(in the rows, 128 means zero)
The rows of X fall into several groups, which share some directions, and each row is roughly a mix of its group's hidden directions.
X, 162 rows:
[[156 157 149 124 155 122 123 100 177 132 145]
 [187 147 153 122 124 103 110 112 137 103 125]
 [140 180 150 143 103 140 155  99 118 113 138]
 [106  82 119 124 158 138 164 142 111 121 157]
 [111 135 156 141  98 172 167 105 116 134 119]
 [102 117  90 122 137 174 123 116 101  97 132]
 [129 126 119 155 119 149 115 188 109 117 101]
 [151 141  86 141 125 185 137 114 135 114 120]
 [136 132  99 125 124  69 163 144 116 112 137]
 [157  89 122 152 127 135 124 130 112 149 180]
 [141 127  93 140 112 118 102 179 131 103 152]
 [152 108 103 149 140 162 161 113  97 106 109]
 [179 115 110 129  99 118 113 136 105  90 133]
 [120 190 138 136  98  93 124 131 130 123 142]
 [139 110 114 136 144  98 161 143 103 178 122]
 [143 133 122 139 103 132 136 118 179 138 178]
 [ 87 115 134 163 108 133 171 104 109 123 138]
 [140 152 137 136  94 115 118 177 166 142 136]
 [109 105 148 128 121  71 133 118  93 124 110]
 [133 143 109 111 183 137 127  84 123 128 108]
 [135 155 142 137 168 110 131 127 138 163  83]
 [ 97 125 106 101 108 172 149 129 120 166 133]
 [116 143 126 110 184  91 124 135 155 116 114]
 [135 146 140 148 162 169 125 128 150  94 160]
 [124 143 109 169 150 105 105 154 169 117 139]
 [126 143 187 136 109 127 110 149 154 105 144]
 [ 96 132  97 128 139 185 133 150 118 145 114]
 [125  78 150 107 137 118  99 110 139 100 154]
 [ 98 127 104 137  77 116 149 162 106 130 132]
 [ 96 153 169 102 140 121 125 159 135 162 130]
 [140 148 164 114 128  99 167 122 156 131  93]
 [151 125 104 150 169 173 101 114 130 128 139]
 [152  74 105 111 144 152 125 143 127 115 158]
 [138 100 116 140  90 151 131  94 100 106 158]
 [101 124 139  85 155  92 144 102 123 152 117]
 [115 171 158 137  83 133 129 123 143 148 102]
 [138 150  98 173 113 103 128 154 116 157 106]
 [158 147 136 117 124 105 141  99 172 122 166]
 [125 108 118 161 142  99 100  93 142  96 152]
 [107 159 145 146 104 128 123 181 153 146 121]
 [118 149 152  72 126 143 117 141 133 140  90]
 [134 111 104 157 105 110 101 108 166  99 110]
 [ 73 121  86 146 154 124 130 132 132 147 137]
 [141 132 104 151 162  96 114  84 108 134 145]
 [125 102 110 169 132  79 134 120 146 118 155]
 [154 136 131 139 115 123 110  69 102 151 108]
 [125  81 146 131  85 149 143 127 107 149 107]
 [152 134 120 126 111  82 140  72 130 137 127]
 [112 108 132  93 180 109 142 108 151 111 132]
 [141 146 135  80 167 123 134 155 106 152 140]
 [109 117 130 174 110 107 128 157 161 159 118]
 [151 177 143 110 118 150 148 116 104  98 145]
 [152 152 151 139  81  99 137 116 151 156 122]
 [118 120 150 140 147 155 145 110 137 105 186]
 [106 115 128 157  92 159 134 125 167 150 153]
 [119 127 130 136 130 134  85 129 164  80 100]
 [101 123 143 106 161 102 137 136 153 124  79]
 [118 111 129 170 109 129 172 140 107 162 114]
 [153 106 112 128 151 189 140 118 130 107 127]
 [131 163 151 144 136 101  93 149 127 119 171]
 [138 115 145 168 131 139 136 122 101 108 182]
 [128 160 112 173 149 112 164 117 110 154 130]
 [124 171 138 110 156 101 123 133 134 140 177]
 [129 150 171  85 119 156 131 140 142 160 130]
 [153  86 125 132 176 149 139 109 142 132 104]
 [107 126 130  95 169 129 140 115 163 103  97]
 [169 137 133 152 145 179 139 117 148 122 107]
 [147 121 121 115 161 140 114 169  92 119  92]
 [162 135 149 114 150  96 123 148 109 147  85]
 [100  85 126  95 159 123 135  90 134 138 123]
 [126 134 145  66 116 151 147 106 128 117 152]
 [134 167 145 149 122 108 170 144 147 121 164]
 [123 130 109 162 126 101 147 137 115 109 184]
 [141 131 119 149 143  93  93 148 132 101 171]
 [141 168 154  92 114 128 151  97 149 119 149]
 [121 140 107 150 187 101 112 116 151 137 137]
 [126 163 132 119 125 143  99 123  88 121  80]
 [142 118 138  86 113 146 128  73 151 128 140]
 [170 147 130 138 153  93  99  95 141 134 117]
 [146 109 144 148 130 169 138 124 117 130 184]
 [119 149 130 163 103 111 159 107 126 117 175]
 [173 145 135 143  96 132 161 158 110 108 134]
 [171 138 135 129 161 112 123 121 175 131 155]
 [134 107  74 131 143  92 110 100 136 111 125]
 [143 121  97  85 159 169 125 123 103 122 127]
 [ 89 112 165 115 168 156 137 112 134 132 146]
 [111 110 125 112 166 147 121 129  89 126  82]
 [144 152  91 109  80 117 103 112 105 133 132]
 [133 119 110 104  99 116 147 128  88 167  97]
 [113 167 150  84 142 142 138 132  97 118 102]
 [114  82 147 103  97 158 114 106 150 118 132]
 [123 135 118 156 100 144 104 151 160 134  81]
 [148 103 131 151 117 133 160 140 172 135 168]
 [136  93 134 142 128 156 161 147 122 171 102]
 [159 152 125 181  90 122 145 135 129 119 117]
 [109 134 114  83 129 144 119 154  97 170 124]
 [109 132 147  75 134 157 153 101 105 119 128]
 [113 158 137 153  75 134 107 148 136 134 101]
 [ 99 132 123 152 128 148 192 149 121 128 134]
 [118 145 119 147 118 115 102 191 114 135 108]
 [146  79 154 124 141 158 140 115 101 109 151]
 [168 119  96 149 154 145 112  97 150 110 114]
 [ 86 118 133 106 157 122 124 157 111 144  87]
 [ 74 118 131 121 107 130 154 109 138 162 151]
 [ 82 128 154 106 110  92 155 117 131 147 110]
 [149 105 142 118 117 153 157  90 165 132 154]
 [128 103 138 127 138 112 160 112 183 145 153]
 [120  90 109 167 111 123 126 171 137 138 154]
 [171 126 132 135 147 104  88 104 118 106 156]
 [127 125 168 118  90 169 137 119  99 124 150]
 [118 107 127 141 118 198 131 117 143 121 111]
 [106 121 117 130 173 114 180 108 134 112 115]
 [134 175 151 101 119  98  99 148 107 139 140]
 [141 148 134 128 122 184 108 145 152  97 149]
 [ 74 120 112 148 136 139 177 134 139 134 123]
 [134 149 132 145 102 150 100 167 111 136  86]
 [113 125 142 103 146 154 118 141 111 141  68]
 [135 188 135 119 107 130 121 113  93 103 130]
 [126 135 186  93 117 137 162 147 124 129 125]
 [139 115  76 116 144 156 142 106 151 119  97]
 [103 101  69 125 145 153 141 124 110 134 139]
 [135 132 109  99 141 162 104 182 122 138 141]
 [133 140 140  96 156 180 107 133 123  96 133]
 [150 122 156 125 120 108 173  87 134 107 107]
 [142  95 119 154 139 116 158 132 159 128 174]
 [136 135 128 115  55 142 135 129 108 139 122]
 [ 76 134 143 110 114 150 139 127  98 151  98]
 [108 119  68 117 144 120 137 166 117 128 143]
 [121  86 147 141 123 172 120 131 157 108  98]
 [117  87 102 152 158  88 133 132 130 117 153]
 [108 125  91 113 147 130 154  97 119 175 115]
 [122 174 119 160 153 144 135 124 142  85 138]
 [143 137 142 117  88 165 116  80 133 132 109]
 [110 164 156 113 121 122 117 124 141 151  74]
 [150 119 164 147 103 113 141  83 134  97 121]
 [116  91  95  88 127 151 140 131 102 134 155]
 [115 124 161 148 121  81 106 161 130 156 140]
 [150 152 146 141 105  96 121  78 133 103 118]
 [132  90 129 124  86 162  99 131 152 140 107]
 [155 167 107 157 108 145 140 143  96 153 142]
 [157 131 115 117 146 120  71 120 163 130 108]
 [ 88  89 145 108 106 131 128 101 161 112 120]
 [128 125 157  83 119 161 124 126  87 153 130]
 [160 119 102 142 157 115 110 133  97  91 101]
 [107 163 135 118  89 155 139  88 131 147 114]
 [108 120 144 115 134  98 159 143 117 158  79]
 [110 130 151 101 163 171 111 132 135  98 149]
 [117 137 109 177 151 116 128 103 169 117 146]
 [174  94 134 124 129 126 101 149  92 149 141]
 [136 107 143 106 112  94  90 113  99  99 148]
 [157 145 135 149 133 123 135 191 155 133 128]
 [149 111 138  99 156 109 122 113  98 117 176]
 [104 115 101 162  93 146 136 172 122 141 126]
 [146 128  91 140 140 160 144  95 125 103 166]
 [120 132 116 180 151 119 119 149  99 130  90]
 [108 138 157 165 150 100 150 111 166 116 130]
 [104 135 115 103 151  67 122 118 148 122 116]
 [126 122 110  93  86 152 140  92 119 128 158]
 [173 161 144 142 175 141 141 133 142 136 125]
 [168 154 168 103 141 106 121 124 127 140  96]
 [140  90 123 151 165 144 137 169 135 140 102]
 [138 128  68 142 111 140 124 164 105 127 138]]
Each list below has one row that fits no group; the rest each fit one group, if only roughly. Name that row.
    K141: [121 186 106 123 137 115 143 132 112 119  88]
    K245: [129 123  73 148 148 164 122 117 131 100 143]
    K556: [131  90 173 128 114 140 119 110 173 117 124]
    K723: [129 130 131  71 106  92 108 142 111 142 111]
    K105: [131 159 135 160 119  95 129  79 149 139 117]
    K78: [112 140 111 157 144 166 161 116 159 102 144]
    K484: [154 117  68 128 105 126 144 129 119 160 138]
    K967: [144 140 167 104 167 137 102 138 114 125 164]
    K294: [109 143 159  86 122 119 145 138  95 166 129]
    K2: [125 128 110 185 147 132 111 148 141  89 132]
 => K556
    K857: [174 104 114 156 102 118 145  98 143 136 107]
    K537: [107 120 125 140  72 123 157 132 141 109  93]
    K581: [ 88 101  95 156 148  96 144 112 113 129 125]
    K426: [145 116 113 100 149 126 149 157  87 110 164]
    K531: [120 109 140  71  99 109 104 141 107 131 138]
    K860: [117 128 131 151  75 146 116 127 130  84 151]
    K126: [159 108  98 139  94 153 137 116  84 129 119]
    K338: [149 143 116  92 111 118 113 126 138 107 183]
    K927: [150 171  96 141 156 134 127 144 106 111  96]
    K972: [128 120 139 137 152 168 176 146 154 102 126]
    K882: [ 97 149 153 147 168 101 162 130 124 107 127]
    K614: [138 184 139 120 129 137 107 138 116 115 173]
 => K857
    K313: [147  83 135 107 127  81 128 125 109 111 155]
    K103: [122 125 103 100 119 116 144  87  84 146 103]
    K753: [107 125 182  95 140 116 130 141 113 120 161]
    K956: [168 133 100 103 147 103 126  84 111 130 118]
    K657: [119 105 107  87 106 157 130 145  83 129 129]
    K770: [142 100 124 106 122 130  97 130  83 153  93]
    K275: [131 135  91 155 118 151  84 157 150 138 114]
    K506: [106 135  94 167 172 133 132 134 133 144  98]
    K207: [143 136 161 117 131 154 114 138 165 103 173]
    K692: [129 123  99 116  79 112  98 152  95 143 135]
 => K770
    K345: [142 119 156 164 142 147 134 175 128 162 123]
    K994: [112 173 174 144 143 134 140 145 125 119 159]
    K407: [135  95 142 116 152 131 148 105 142  74 145]
    K459: [ 96 112 112 133 118  81 149 152 140  92 139]
    K744: [144 145 153 110 109  92 110  99 161 159 132]
    K842: [111 105 154 113 153 131 150 116 136 149 182]
    K871: [ 91 109 148 122 139  98 173 115 141 103 136]
    K233: [152 144  80 146 118 131  91 143 139 127  95]
    K797: [129 110 144 149 170  97 107 152 115  91 117]
    K738: [139 156 132 119  81 130  74 138 124 117 123]
 => K744
    K873: [117 122 129 168 107 145 154 149 124 153  82]
    K12: [128 158  82 157 154  99 154 125 137 129 144]
    K681: [ 95 123 177  95 122 126  94 137 116 141 142]
    K178: [152 123 147  92 116 179 124 160 115 114 125]
    K536: [139 155 123 186 144 132 111 139 152 101 113]
    K165: [146 151 129  84 143  82 124 124 114 153 109]
    K527: [151 153 160 159 103 162 150 153 113 132 140]
    K433: [ 81 103 107 121 167 156 134 129 129 126 154]
    K176: [130 123 169 124 107 131 156 111 173 118 160]
    K112: [115 149  97 163 158  96 159 120 133 106 116]
    K92: [133 156 132 113 134 126 148  91 163 176 129]
    K314: [140 146 142 167 103 169 112 129 116  94 146]
 => K176
    K690: [117 107 103 149 144 152 125 130  69 107 128]
    K861: [117  92 162 135 113 130 128 108 174 138  98]
    K979: [149 110 142  65 123 118 131 104 111 134 147]
    K741: [103 128 156  90 109 143 140 179 126 134 138]
    K177: [ 76 135 174 129 130 135 117 151 133 140 154]
    K413: [116 123 108 140 157 180 115 162 126 125 156]
    K222: [148 125 139 132  77  78 137 123 106 135 118]
    K916: [131 101 121  97 108 142 114 123  91  85 151]
    K843: [133 120 108 120 124 138 188 110  95 155 130]
    K874: [137 155 102 165 140 149 129 115 127 105 176]
 => K861
    K628: [117 159 125 149  94 142 103 111 140  93 163]
    K150: [139  99 135  95 104  97  87 123 119 146 155]
    K248: [159  92 110 120 144 108 156 128  98 161 113]
    K559: [133 142  95 115 131 117 108 120  81 173 134]
    K674: [111 116 144 149 158 116 138 156 151 158  85]
    K383: [133 137 168  83 131 151 107 112 111  94 131]
    K649: [144 161 111 114 100 128 116 101 100 100 165]
    K655: [159 157  78 138 128 119 139 117  89 133 140]
    K930: [122 176  91 158 142 129 140 127 143 110  98]
    K36: [139 114 105 143 129 100 157 150 115 153 177]
    K67: [121 101 157 155 147  91 130 149  99 107 102]
 => K36
    K901: [113 130 177  92 121 165 135 145 106 141 132]
    K977: [145 150 154 136 102 142  99 126 113 102 176]
    K42: [130 117 126 190 117 151 139 155 135 144 102]
    K943: [113 127 120  74 114 123 142 126 124 149  80]
    K170: [118 110 162 135 147 122  99 149 106  77 124]
    K844: [129 123 165  83 106 111 123 164 114 119 151]
    K948: [112  85 135  96  98 109 139 139 104 135 160]
    K28: [137 148 128 163 112 157 103 169 144 133  95]
    K115: [140 124  78 162 129 104 143 133 120 156  99]
    K498: [133 127 143 150 124 134 102 167 102  80 106]
    K194: [165 127 107 148 127 126 137 147 128 100 182]
    K989: [134 108  84 155 129 105 147 157 141 165 129]
    K580: [139 139 159 127 178 139 154 139 121 115 167]
    K525: [145 157 121 147 115 123 101 121 182 126 158]
 => K525
    K823: [146 112  90 109 121 149 170 115  91 114 133]
    K169: [154 138 132 120 141  80 143  89 147 158 129]
    K597: [130 128 150 116 188 146 108 149 124  97 120]
    K725: [131 165 162  88 105 141 107 103 118 134 146]
    K697: [126 106 125  94 124 164 158 106 108 104  95]
    K196: [167 169 163 131 139 128 106 139 142 157 115]
    K678: [162 161  93 125 143 115 120 136 151 154  93]
    K910: [146 114 118 122 116 175 123 110 117  86  94]
    K41: [121 134 123 176 124 160 149  81 127 140 116]
    K4: [123 133 131 132 146  99 125 156 143 143  66]
    K528: [ 98 165 119 132 103  79 136 126 117 129 100]
    K312: [123 137  67 150 105 131 119 125 122 157 104]
    K632: [184 168 131 155 112 138 126 117 138 110 134]
    K993: [112 149 130 170 110 114 120  85 124  92 113]
 => K725
    K398: [141 102 137 126  88 102 109 131  82 154 123]
    K145: [119  92  92 100 143  95 108 158 112 117 131]
    K851: [147 172 100 143 130 107 103 158 138 159 132]
    K225: [133 123 138 171 164 167 143 158 148 132 138]
    K133: [145 114 137 151 105 168 143 117  93 102  99]
    K996: [173 162 132 129 132 116 113 171 158 124 126]
    K442: [131 190 125 113 106 149 138 138 132 161 120]
    K220: [151 137 104  93 148 158 135 155 113 162 105]
    K642: [108 156 161 171 119 151 135 146 131 102 151]
    K757: [ 92 117 143 110 130 103  96 120 100 134 171]
    K585: [113 111  86 103 176 123 108 124 116 136 151]
    K213: [137 107 159 112 151 185 130 125 136 101 127]
 => K145
    K353: [141 164 165 131 107 133 128 147 135 161  88]
    K350: [136 129 127  85 123 108 106  99 110 110 174]
    K132: [ 90 138 186 140 146 126 118 130 150 108 132]
    K369: [151 120 123 152 140  92 123  73 113 112 143]
    K75: [147 115  68 154 106 143 104 120 126 119 115]
    K337: [151 121 148 123 124 139 113 197 115 135 120]
    K303: [123 134 112 128 135 111 158  94 164  79 130]
    K619: [131  93 149 143 104  81 127 154 111 108 148]
    K621: [172 144 153  99 124 157 145 134 139 136  91]
    K38: [113 107 156  86 146 142 113 168 147 110 140]
 => K303
